Families of rows that turns and mirrors carry onto each other, the same ones carrying the whole set onto itself: the rest of each named row's family, in list order:
4 families of 8 rows:
q_595: [  8  -2  22  12 -20  18  22 -17  -8   9  13   1  24  29]
q_122: [ -3  -7   8  24 -13   2  -1 -22  -7 -21  11  -9  41   2]
q_707: [-29  21   0 -25   4  14 -13   3  -6  11  -4   5 -30  -5]
q_461: [ -3   7  24  22   0 -10 -21 -22  -4 -18   1 -12  31   5]
q_362: [  8 -29 -29 -17   0   2 -10   8   2 -20  -7   2 -17 -30]
q_287: [-36  -3 -11 -23   3  13 -25 -10   6   2   0   1 -25  -6]
q_283: [-10 -23 -13 -17   5  -2   0   3  27  14  28  -7 -28  -2]
q_31: [ -4 -10 -14  -9  12 -17   2  15  24   2  32 -11 -22 -21]
q_224: [  1  24  11  30   7  13   0 -23 -15  -6 -33  11   3   7]
q_380: [-24  14   6 -16  -3   5 -26  11   3  22  -7  -7 -34  -9]
q_99: [ -6 -10  -3  -4   3 -16 -16  20  25  15  18 -20 -28 -21]
q_796: [  5 -13 -26 -12  -9   6 -12  16  -5 -27  -2  -9 -14 -36]
q_37: [-35  14  -6 -20  -7  21 -21  -1  -1   1   5  -7 -26  -8]
q_492: [ 22  -8  -3 -37  -8  11  16  20  -3  16  10   6 -26  -1]
q_102: [ 27 -13   3 -32 -17   6  -4  25  -2  21  -3  -5 -24  -9]
q_843: [ 13   0  22   9   6  -6  13 -10   8  18  13   1  29  35]
q_318: [ 18   3  35  13  -5  -2  11 -12   4  17  14  -6  15  33]
q_693: [ 12  22  23  28  -2   8   7  -5 -20  -1 -36  11   2  11]
q_945: [ -8 -13 -11 -11  -3  -1   2  12  26   7  38 -18 -25 -10]
q_775: [ 16  -5 -10 -27 -18  26  14  21  -8  10  -3   4 -33  -4]
q_373: [ 12  18  11  22   9   5  14  -2 -15   5 -35  19  13  18]
q_917: [ -9   7  14  13  11  -8 -17 -20  -3 -10  -3  -2  42  14]
q_553: [ 12 -17 -15 -30  -7  21   7  10  -6  11 -14  14 -34  -3]
q_255: [ 32  -6   3  42  12 -12  25  -6  16   0   5  -2   5   3]
q_316: [ 25  -4  -2  36  17 -19  17   5   4 -10 -13   5  24   0]
q_755: [  9  -4   8  21   5  -7 -17 -30   0 -25   4 -11  35  -2]
q_806: [ 23   4  27   5  -6  14  15 -23  -2  19   6   4  12  34]
q_708: [14 -6  1 49 -3 -3 35  0  6 -3  4  0  9  2]
q_45: [ 33  -6  10  43   5 -19  18   5   5 -11  -6  -4  11  -3]
q_244: [ -9  17   6  40  -7  15  16 -11 -17  -7 -24  10   9   5]
q_334: [ -1  -5 -19 -25   0  -1 -22   8 -11 -26  -4  -3  -5 -35]
q_995: [  9 -11  -8 -23 -11  -2 -32  17  -8 -10 -12 -12 -10 -33]

Same family as q_287: q_362, q_283, q_843, q_373, q_917, q_553, q_316
Same family as q_255: q_707, q_31, q_224, q_492, q_755, q_806, q_334
Same family as q_461: q_796, q_37, q_318, q_693, q_945, q_775, q_45

